Named turns come first, each shown by rows before and after it. Which turns, in which order, take the first row of each pair that follows to the second? Write the first one first, as in the answered first pair.
fav:
-30 81 96 -81 82 61 61 -11 -18 81 25 -26 8 -103 171 -92 -78 73 190 -76 -49 -43 -126 -35 16 5 -89 94 -55 -164 24 -56 209 -141 -5 -241 -14 167 -73 65 120 -21 91 3 115 -16 35 -41 34 -96 13 -97 -73 125 15 -9 -98 64 128 -198 174 151 22 4 -131 -> -73 138 197 18 101 58 -133 19 23 -34 54 -24 173 17 49 1 -57 47 142 -158 -10 -50 -52 8 94 86 45 142 85 -194 -156 -33 -35 66 29 -116 -32 156 -112 -8 41 -13 59 -4 181 -29 162 -101 -16 -93 100 72 -94 91 30 -29 -19 101 179 -184 81 163 76 117 -40
100 -209 65 26 66 9 132 116 -35 58 58 -236 -73 -44 66 -32 -115 -15 56 57 -30 -188 32 -42 31 -159 -42 -52 -13 41 116 14 -8 -112 2 -91 47 -132 75 49 37 8 -52 53 -19 -120 -138 193 30 82 24 -80 35 -139 -84 66 -106 -12 -19 26 45 -24 52 -6 -244 -> 0 -136 122 53 117 -41 37 42 68 53 69 -216 158 52 166 -53 -137 1 40 36 -46 -159 73 -6 42 -33 24 -13 100 -72 71 98 -143 -95 1 -11 -12 -26 27 25 -52 -67 78 92 -30 -56 -152 277 -23 4 126 -8 -16 -89 -113 -28 -22 -13 69 6 60 -49 43 118 -199
40 -6 116 299 5 71 -104 -48 -278 -8 45 -63 -125 -75 -153 61 -71 -48 81 -32 90 -81 -350 -42 70 -236 269 -90 -106 25 -67 7 95 -113 -28 56 -193 32 -136 -60 165 -38 -397 -19 16 -24 -3 -80 69 137 15 27 23 -245 -59 -53 -156 61 97 -132 -55 208 163 -171 13 -> -49 23 66 237 41 32 16 -186 -205 109 48 -25 -18 -84 103 -75 -139 7 149 26 43 -47 -406 -48 -12 -158 189 -78 -120 -93 63 64 181 -342 -94 1 -256 183 -130 6 156 -128 -165 19 -91 89 -178 88 67 27 42 -76 -32 -166 -100 -159 -115 12 174 -178 75 185 65 -122 -46
-212 45 -135 34 -100 121 128 -114 377 -51 126 -44 217 123 204 -117 37 46 -162 -63 -55 51 64 -126 -70 145 -57 16 -195 -238 -32 113 -74 -58 173 241 8 -49 9 -56 158 -130 379 98 -95 111 -144 98 48 -206 143 -239 -32 15 -290 -332 236 -198 54 -36 29 -35 -100 271 -39 -> -56 -12 -50 147 -152 195 -74 116 230 -271 128 -102 31 132 -248 120 151 -56 -254 -159 39 -19 139 -138 80 44 60 -15 -172 -33 -285 -1 -235 339 254 321 109 -287 15 -188 202 34 -6 21 99 -64 160 -200 42 -32 94 -53 47 -139 -228 -152 190 -128 -72 25 -199 -6 80 188 54
livuz:
-114 -78 -48 39 -57 -178 86 -125 63 46 -1 -9 39 -18 246 -156 -7 46 58 25 59 -181 61 60 -31 93 -17 90 -52 -181 104 92 -90 -171 -83 -19 -140 -1 -66 0 -3 -63 249 -50 -147 93 -144 127 -68 -147 62 -155 -93 -34 -13 -266 21 -48 75 2 150 -250 -184 126 89 -> -39 -78 -37 -3 -44 -33 169 1 -97 59 33 -59 -240 -197 110 -178 -47 71 196 -1 47 -189 -119 61 -6 -18 -57 128 -247 -80 105 -96 139 -181 -65 -235 -77 99 -102 77 142 46 53 -144 1 25 -9 -68 7 -19 -102 -213 -58 -71 57 -144 -153 1 4 -55 227 -104 -90 -22 -17
122 23 -118 -191 -21 -69 68 -41 -17 -83 -25 -23 20 27 -18 40 53 -52 -43 5 -1 38 24 -52 -91 60 -64 -113 135 14 28 -26 85 -3 -84 103 29 -7 129 27 -101 -40 61 -10 -93 17 -13 24 -61 28 29 -77 39 108 -7 -21 31 62 -75 -59 -58 -63 -81 -41 -70 -> 92 10 -146 -115 -47 -98 110 -68 -6 -47 -25 -27 -15 -9 25 30 57 -35 -10 96 -40 13 10 27 -116 12 -77 -113 76 16 77 -61 78 -96 -89 72 48 5 103 39 -46 -42 82 -12 -130 6 -73 34 -52 32 55 -111 13 29 -43 -40 34 11 -43 -11 -53 -31 -36 -40 -124
-15 250 91 131 28 -190 74 -249 -7 -95 -149 -67 -62 202 -106 -28 48 -12 192 128 -20 163 -314 191 -10 -104 156 73 191 -96 55 -25 -107 82 -188 -47 -206 178 8 121 -57 -56 249 -214 -17 75 93 11 -72 21 65 180 -47 -69 -45 -144 60 -39 215 215 -43 76 6 -35 -257 -> 41 262 131 33 63 -88 63 -162 -83 -135 -130 -89 -183 138 -215 -23 45 1 221 51 15 179 -387 146 25 -128 148 89 140 -41 14 -94 18 169 -179 -127 -188 214 14 136 -23 11 138 -256 63 70 212 -80 -74 87 -43 165 -3 -18 29 -75 -40 45 157 163 -6 116 13 -116 -254
-4 -6 44 126 -56 21 -56 105 49 -30 -48 23 -19 -15 -80 51 56 -54 -38 72 2 -38 10 54 51 -1 26 73 -16 28 -86 -113 -97 90 -11 -35 -22 -90 -108 35 13 45 -110 45 72 -37 33 -110 27 75 19 89 2 -73 37 57 -46 -59 33 -1 -18 28 151 13 -34 -> 2 -2 60 87 -42 15 -90 99 61 -58 -45 29 25 27 -85 59 50 -61 -58 42 42 -20 45 29 72 35 26 84 36 28 -110 -71 -135 137 -16 3 -40 -101 -92 22 -25 42 -78 52 61 -25 54 -85 26 48 47 120 -5 -29 37 50 -29 -34 28 -7 -28 -7 129 14 20
Sef:
-131 68 25 133 -36 -51 -144 27 99 -42 9 -35 124 7 -130 -45 -37 2 -6 120 -32 -60 -65 143 52 99 189 184 42 -139 -76 -25 -132 27 18 -133 -38 253 -48 -72 41 6 -24 -52 102 68 104 0 -19 26 45 49 -3 -54 -41 -83 81 5 35 50 -70 71 26 104 -84 -> -96 109 35 10 -3 -6 -96 -3 63 -36 31 -41 57 -14 -140 -90 -70 27 49 79 -20 -49 -143 109 39 106 144 187 27 -123 -38 -84 -10 6 -11 -199 -64 336 -2 -39 62 26 1 -86 122 100 143 -6 -17 42 -6 -10 -5 13 -21 -54 35 33 8 -27 -22 102 -37 55 -110
-20 69 109 13 38 111 12 72 -76 -22 48 40 -28 -123 -1 -46 -81 79 98 -22 -2 43 -139 -19 -46 -12 32 39 -145 26 -99 -89 62 -16 -11 -188 -32 158 -39 -45 3 23 -102 -45 124 46 143 -107 42 30 -43 -11 2 -1 87 35 -46 74 87 -78 98 126 43 14 -13 -> 54 16 35 -17 11 81 83 48 -115 -41 8 15 -155 -124 -50 -21 -39 36 63 41 -1 21 -144 -7 -74 -77 -7 -1 -147 98 -11 -166 108 -35 -33 -153 -46 56 32 -41 49 33 -123 -77 87 29 105 -112 66 87 -59 -55 39 -64 50 68 -37 67 44 -56 35 127 30 -45 -39
-57 109 7 -41 -33 44 73 -39 -119 76 245 22 -79 -290 84 -110 77 99 23 -29 -63 -23 -248 -41 244 12 -84 199 -142 110 -46 251 146 -140 -283 -137 171 1 -216 176 -183 446 -52 123 155 -119 255 -190 125 81 -329 5 -47 316 176 -94 -107 -304 99 -8 208 -179 120 24 -95 -> 22 43 -83 -65 -75 2 156 -95 -157 48 198 -12 -230 -274 21 -81 128 66 -9 40 -46 -37 -258 -39 190 -71 -148 130 -171 198 49 162 190 -184 -297 -99 173 -129 -131 166 -143 461 -65 89 102 -130 223 -208 161 147 -341 -65 -17 240 140 -51 -109 -322 38 25 128 -185 108 -40 -135
vikam:
-7 158 -74 65 -118 59 -61 -73 85 13 62 -78 40 145 47 -39 -2 -48 173 90 -113 -76 28 137 -35 103 169 233 153 -81 -46 28 -45 2 -111 -28 49 5 -117 -26 31 -19 -233 33 72 112 -285 -42 -53 35 127 -90 -172 -31 -69 10 -38 96 115 -129 46 -57 148 79 53 -> 19 149 -87 47 -137 42 -44 -106 77 -5 59 -82 21 161 36 -14 2 -33 159 114 -115 -68 4 140 -57 96 166 225 164 -65 -23 14 -36 -17 -129 -15 31 4 -83 -29 32 -20 -211 9 51 120 -287 -34 -31 50 150 -98 -173 -54 -85 -2 -18 93 126 -113 25 -55 122 69 40
81 66 60 -101 136 107 -238 48 -5 -46 35 39 20 46 -12 -137 -119 43 183 -166 50 -48 89 -29 -21 141 80 179 137 -71 -198 71 202 161 -10 80 32 95 -44 4 -34 -68 23 -67 156 173 119 113 54 -119 -133 -45 -23 143 152 -77 18 135 84 -97 61 -47 118 -58 -28 -> 83 104 -5 -124 115 101 -126 -52 -38 -38 46 4 -110 18 -21 -163 -128 53 247 -94 10 -48 -73 57 -100 84 46 179 81 -49 -65 -77 307 59 -63 8 -9 183 18 53 59 -75 70 -128 136 178 76 100 88 -55 -126 -143 -36 60 92 -95 25 115 103 -123 45 34 106 -76 -146
72 106 -174 -226 -22 20 34 -110 19 232 -25 -81 -145 17 -140 -160 -72 -86 13 -34 -29 -50 -112 -143 -124 76 -68 -115 -16 -14 88 -228 285 -52 -5 -128 -93 21 -158 106 52 -5 -2 50 -54 -40 -82 -59 -10 144 -30 77 -163 -63 0 30 -289 -46 56 -157 100 -45 120 -200 -255 -> 136 37 -230 -267 -58 -74 -8 -179 63 149 -73 -99 -116 152 -204 -56 -7 -146 -137 -22 42 -60 14 -179 -144 72 -75 -204 140 16 128 -203 148 42 -30 78 -127 -170 -27 40 -17 -19 63 51 -149 -45 -116 0 -32 163 59 103 -146 -96 -59 40 -196 -56 22 -116 -70 -123 55 -179 -169

Between the rows of a pair lie two turns.
-10 156 48 -123 34 -6 67 -253 89 3 58 162 63 74 190 -54 -171 87 63 44 131 14 -157 171 -233 79 -6 171 9 -83 129 48 -102 -178 -206 240 -92 158 106 83 -74 -143 273 -48 -78 25 45 129 -8 -20 -41 -156 -51 52 -107 -156 47 75 110 -160 7 7 -259 -8 -19 -> 81 178 179 -48 41 79 -142 -74 10 -189 83 131 32 137 -149 122 -128 40 10 -83 202 -8 -101 167 -117 76 129 195 72 11 -125 -4 -275 183 -143 307 -46 68 89 -9 -101 -20 28 -123 106 -74 326 -92 -44 91 -69 27 -14 -8 -41 -32 29 166 43 -157 -140 33 -143 -29 83 | fav Sef
260 -95 -125 -242 -28 140 205 128 -167 -7 39 49 -252 -7 37 66 170 59 103 -42 -149 -130 -144 -204 -132 -235 -217 66 -68 157 77 -29 126 117 237 -112 70 -262 -107 58 101 -93 -32 1 50 -313 121 -259 11 99 -121 -74 83 -161 174 74 -157 -139 -204 19 -60 -195 22 -66 -173 -> 192 -120 -107 -47 -77 29 64 151 -82 -46 3 88 -60 105 34 135 237 -1 -46 14 -122 -154 84 -165 -89 -214 -139 49 48 128 -38 108 -183 220 293 81 92 -433 -172 -35 25 -138 -31 68 1 -355 73 -213 -25 34 12 60 85 -219 132 37 -43 -194 -189 146 -193 -296 104 47 -71 | vikam Sef
10 -5 26 236 -101 15 -18 40 -92 13 -59 -146 -78 -127 -48 -61 21 -110 60 156 -64 -44 -53 161 -26 -83 -18 60 -166 40 19 -283 34 -31 42 -269 140 232 -72 171 145 52 -158 -35 109 4 85 -48 69 25 -117 -31 -23 -80 -13 -8 -165 -73 61 60 16 141 145 -74 -158 -> -98 32 14 258 -87 -49 -20 -61 7 67 -71 -102 116 -75 153 -136 -8 -81 69 189 -96 -19 -15 195 -64 -18 -7 70 -123 -74 68 -200 -39 -133 9 -227 74 303 -98 191 95 -32 22 33 20 80 -45 80 49 -93 -9 -45 -68 -47 -56 -120 -80 -119 145 62 66 119 99 43 -159 | Sef fav
-36 13 -143 -53 -26 -111 167 -195 139 58 -125 59 99 92 304 -115 38 40 -23 114 -16 43 121 -176 -29 103 -41 -46 57 -216 162 221 32 -135 47 -82 -38 78 1 65 5 -79 198 14 -207 -10 -237 206 32 -106 -28 -37 -12 85 58 -97 26 -166 5 -97 24 -139 -41 90 45 -> 186 -118 -151 -22 -121 -17 164 22 -70 -53 -154 -12 -285 -30 -79 66 150 -35 -63 95 62 -19 120 -227 30 -96 -43 -127 -60 42 67 58 116 53 118 -119 97 -200 46 24 116 95 -189 -72 -83 -187 -44 -68 104 118 -193 -8 98 -53 136 120 -112 -105 -185 -31 -132 -104 80 -113 64 | fav fav
162 -57 67 73 -70 9 -4 -56 -2 128 34 148 -5 34 16 -201 52 -35 -45 -4 194 -26 50 106 129 21 114 -62 183 -90 -58 201 -49 42 -87 185 54 -36 70 68 186 -15 -33 98 41 -54 57 -43 -46 -122 19 110 -77 81 144 -29 -34 54 129 128 10 -38 55 -92 69 -> 117 -51 45 108 -80 -1 48 -113 21 186 40 143 4 2 89 -257 38 -18 -6 28 160 -15 -2 149 104 22 91 -43 151 -120 -11 173 -23 -49 -99 133 44 27 38 99 235 -44 17 103 21 -45 10 -17 -37 -138 29 86 -79 65 113 -55 -22 21 165 121 47 -10 61 -76 12 | Sef livuz
29 -42 63 -12 -9 79 20 -66 53 126 130 -87 -98 121 22 -60 -5 -24 -21 -11 -11 5 -177 161 12 2 44 72 75 0 3 -138 29 0 169 4 105 264 40 186 106 69 -43 -49 129 -20 -122 7 26 -42 50 -63 -30 17 -86 82 39 -25 -62 -26 33 114 86 -126 -175 -> 13 -43 79 -44 12 27 -53 -120 139 109 114 -58 49 229 89 -41 13 -43 -107 -42 26 16 -57 118 20 77 76 47 199 -64 -30 -23 -88 49 160 126 62 209 70 161 0 28 48 -9 51 26 -150 81 -19 -110 131 -4 -53 58 -118 18 113 -36 -51 -8 -1 29 29 -66 -94 | livuz livuz
-197 -28 -3 -154 79 -163 189 -225 -55 1 55 148 -50 157 -110 7 15 162 -28 -328 183 -191 98 -201 -37 351 141 68 -149 -140 -45 84 107 -33 122 174 -132 231 -170 136 -59 -158 233 -109 -115 -15 70 359 37 -106 186 144 36 3 60 174 47 -233 186 -37 -174 -184 -25 102 -10 -> -177 -53 -79 -126 39 -182 303 -256 -95 29 60 124 -196 58 -97 -30 5 169 34 -244 147 -206 -13 -129 -88 265 95 59 -271 -84 65 -49 222 -174 91 72 -114 282 -163 188 46 -162 209 -139 -110 -32 19 323 78 -55 157 48 42 -81 22 199 5 -260 185 -29 -152 -118 2 66 -114 | Sef livuz
-103 57 -11 -119 -26 287 91 138 50 147 49 256 234 79 290 -148 -106 311 85 -152 -8 256 73 -329 66 23 -167 102 -32 -172 368 -81 205 -39 -87 -225 -222 318 16 62 -77 11 201 -286 126 193 91 -33 -196 20 -131 -125 -107 102 276 -180 -192 33 218 -45 316 -53 52 57 -115 -> 32 78 46 -201 -5 360 -29 191 -34 -50 73 192 93 159 -50 19 -54 281 38 -272 80 246 32 -357 109 4 -89 92 60 -52 257 -232 142 254 -92 -137 -234 251 121 -2 -71 134 43 -401 250 154 309 -209 -218 167 -139 -44 -75 48 311 -86 -195 124 122 -105 147 -15 53 5 -49 | fav Sef
162 -91 145 -207 30 26 34 -144 -72 -59 132 102 115 187 -202 172 109 174 145 -23 -102 -24 -54 2 105 -56 323 100 98 104 -142 -211 28 315 -269 216 -84 13 -193 -168 -23 31 107 -253 33 17 115 -18 -151 200 234 41 -93 -16 -3 -119 64 137 107 -147 26 -22 -33 147 89 -> 62 -69 93 -104 9 -60 77 -228 -4 10 134 118 199 157 -66 104 88 182 177 82 -171 -17 -75 104 59 -49 317 123 62 33 -76 -195 -21 178 -297 190 -108 101 -251 -145 7 -39 205 -223 -24 42 -3 57 -147 154 287 4 -138 -89 -62 -179 122 65 181 -88 64 12 3 210 16 | livuz Sef
-70 25 -126 -51 93 75 -133 37 54 -20 36 -49 51 -84 55 -126 -85 72 181 -198 -9 44 -129 -102 -56 183 62 140 -208 15 -77 -125 76 -108 -163 -55 -142 186 -99 -109 115 -203 -8 -31 94 119 -17 45 130 119 161 29 -63 83 -36 -23 -52 -187 15 -80 230 290 -52 -12 27 -> -107 37 -124 -33 95 28 -176 -8 109 -35 17 -25 157 -16 98 -125 -68 56 123 -196 5 56 -61 -106 -66 236 75 131 -140 -31 -80 -35 -21 -115 -169 35 -159 145 -80 -140 55 -246 68 7 22 152 -56 132 96 68 228 50 -84 94 -63 -71 17 -204 33 -54 190 246 -81 42 68 | livuz livuz
-23 165 -115 91 -133 87 123 -66 6 -112 -58 119 8 -2 179 60 217 -12 -36 190 -28 42 20 -25 -64 138 219 161 -62 -161 44 285 -100 -130 -83 99 252 -179 -67 -156 -160 -231 96 198 -86 -54 -58 138 111 -42 108 2 -15 119 -111 25 28 -298 139 11 -118 -182 -11 190 262 -> 89 126 -216 95 -196 74 251 -68 -86 -149 -73 41 -291 -89 46 96 259 -30 11 261 -47 8 -133 32 -125 -16 182 115 -181 -28 146 69 38 -190 -111 35 261 -232 8 -122 -32 -182 -6 107 -59 -125 -40 29 154 111 45 -104 11 -39 -147 106 -23 -306 81 38 -196 -91 41 71 137 | livuz vikam
-6 -156 -28 62 -50 -29 -9 240 39 251 -81 110 24 32 63 -143 -257 90 166 153 -304 217 -124 4 0 -186 -191 198 -229 -156 -3 45 219 -131 40 -211 194 -141 -5 -80 154 144 25 -124 442 -86 -263 -111 -41 88 -240 -222 -13 78 16 -23 -124 47 -11 52 100 -57 225 -28 -234 -> 149 -238 -141 -15 -120 -217 -75 105 114 90 -181 104 65 302 -72 23 -106 -41 -113 183 -187 192 110 -63 -40 -177 -182 31 42 -97 53 96 -41 52 18 183 132 -505 229 -203 -3 137 137 -138 245 -73 -355 -28 -99 122 -46 -189 17 9 -89 -17 69 27 -84 143 -236 -250 86 10 -86 | vikam vikam
176 7 -125 -96 -1 -16 182 33 -102 -11 -10 -38 -357 -52 -155 138 -57 35 97 -7 70 -62 -135 25 -41 -121 -76 -89 -186 163 83 -238 236 7 9 -83 70 -42 108 -6 159 172 -75 -183 -22 -121 67 -113 13 152 -97 -156 21 -36 9 50 -123 -7 -71 -58 -35 52 -37 -164 -96 -> 29 15 -198 15 -35 -251 119 -161 128 14 -63 27 13 158 96 124 -15 -18 -82 113 52 -56 124 97 -93 -13 -33 -131 41 7 146 -16 -114 -87 -22 213 -24 -155 107 -79 3 -15 253 -65 -267 -44 -189 159 -53 -30 178 -108 -30 -57 -120 -116 147 -115 37 55 -137 -111 -111 77 -11 | livuz livuz
23 -2 0 140 65 -131 -17 -44 155 4 -51 171 -203 -72 -299 268 204 -63 -265 -55 35 -153 -125 -18 126 -23 116 -70 74 169 24 -99 -140 59 -13 128 -104 -221 71 -46 -46 -117 -116 -103 -99 -22 -20 -62 141 52 120 107 9 -123 -196 107 64 -41 -44 -72 -301 91 31 136 17 -> -38 -10 108 229 94 -61 -101 106 140 58 -36 207 -94 -152 -280 246 174 -50 -243 -127 40 -160 -29 -82 214 5 150 -17 29 135 -136 48 -183 120 82 45 -42 -206 -58 -54 -86 -100 -230 -40 -14 -50 42 -86 134 -21 47 216 23 -36 -97 125 -25 -27 -42 -72 -191 53 105 148 89 | livuz vikam
19 -264 -156 -183 -146 -191 41 151 193 -33 -159 166 106 69 124 43 65 -56 -202 151 -56 -21 211 -305 -41 -100 52 -297 156 86 -103 264 -265 30 20 190 103 -436 51 -9 -128 -74 50 123 -188 4 -181 105 142 -195 15 34 -23 108 -81 -59 53 -65 -22 66 -128 -167 -64 -44 109 -> -95 -205 30 -59 -83 22 -36 410 132 81 -81 201 167 -144 162 -62 -56 35 -33 35 -92 -9 160 -316 73 -69 95 -160 -55 26 -337 327 -164 34 148 -106 218 -221 -229 41 -78 -26 -187 189 28 -57 -27 -8 161 -228 -178 133 -39 225 98 -28 -161 -20 7 2 154 -85 109 -82 105 | vikam fav
70 -7 167 124 34 163 67 63 -70 26 -136 -78 -32 -78 -62 97 -64 -76 -168 -115 48 80 -56 22 -9 58 -68 19 14 -12 -127 -112 -53 122 -92 67 26 13 -78 -65 8 40 -156 -166 99 -85 164 19 105 80 -60 -13 -45 69 95 36 8 172 -141 -54 -76 97 22 28 -35 -> 38 7 138 109 26 88 32 -24 18 4 -150 -59 99 28 4 104 -40 -82 -223 -98 66 96 12 27 -23 125 -58 12 122 -65 -108 -55 -150 128 -119 181 -20 -3 -21 -86 -64 -8 -17 -132 25 -37 103 108 79 28 30 -4 -76 87 38 -19 93 160 -101 -56 -116 43 -54 104 3 | vikam livuz
143 139 204 -135 40 -132 -86 120 0 -239 126 -290 -32 156 -60 -92 97 -134 -303 -174 0 -22 -257 139 109 6 171 143 -18 154 57 61 -11 193 -95 26 -32 -325 196 -72 36 19 -17 -109 -150 -71 204 -244 -173 117 171 -29 37 -39 -1 -8 133 95 42 -83 -211 -155 -163 -93 63 -> 174 49 101 -195 -15 -132 128 104 -68 -97 101 -284 -217 7 56 -182 94 -112 -228 -83 -55 -31 -327 83 47 -110 39 85 -197 190 215 35 230 -34 -101 -109 18 -339 206 15 129 8 -18 -105 -222 -71 81 -198 -97 111 67 -192 69 -30 3 20 33 55 -9 -67 -114 -150 -183 -219 -26 | Sef fav
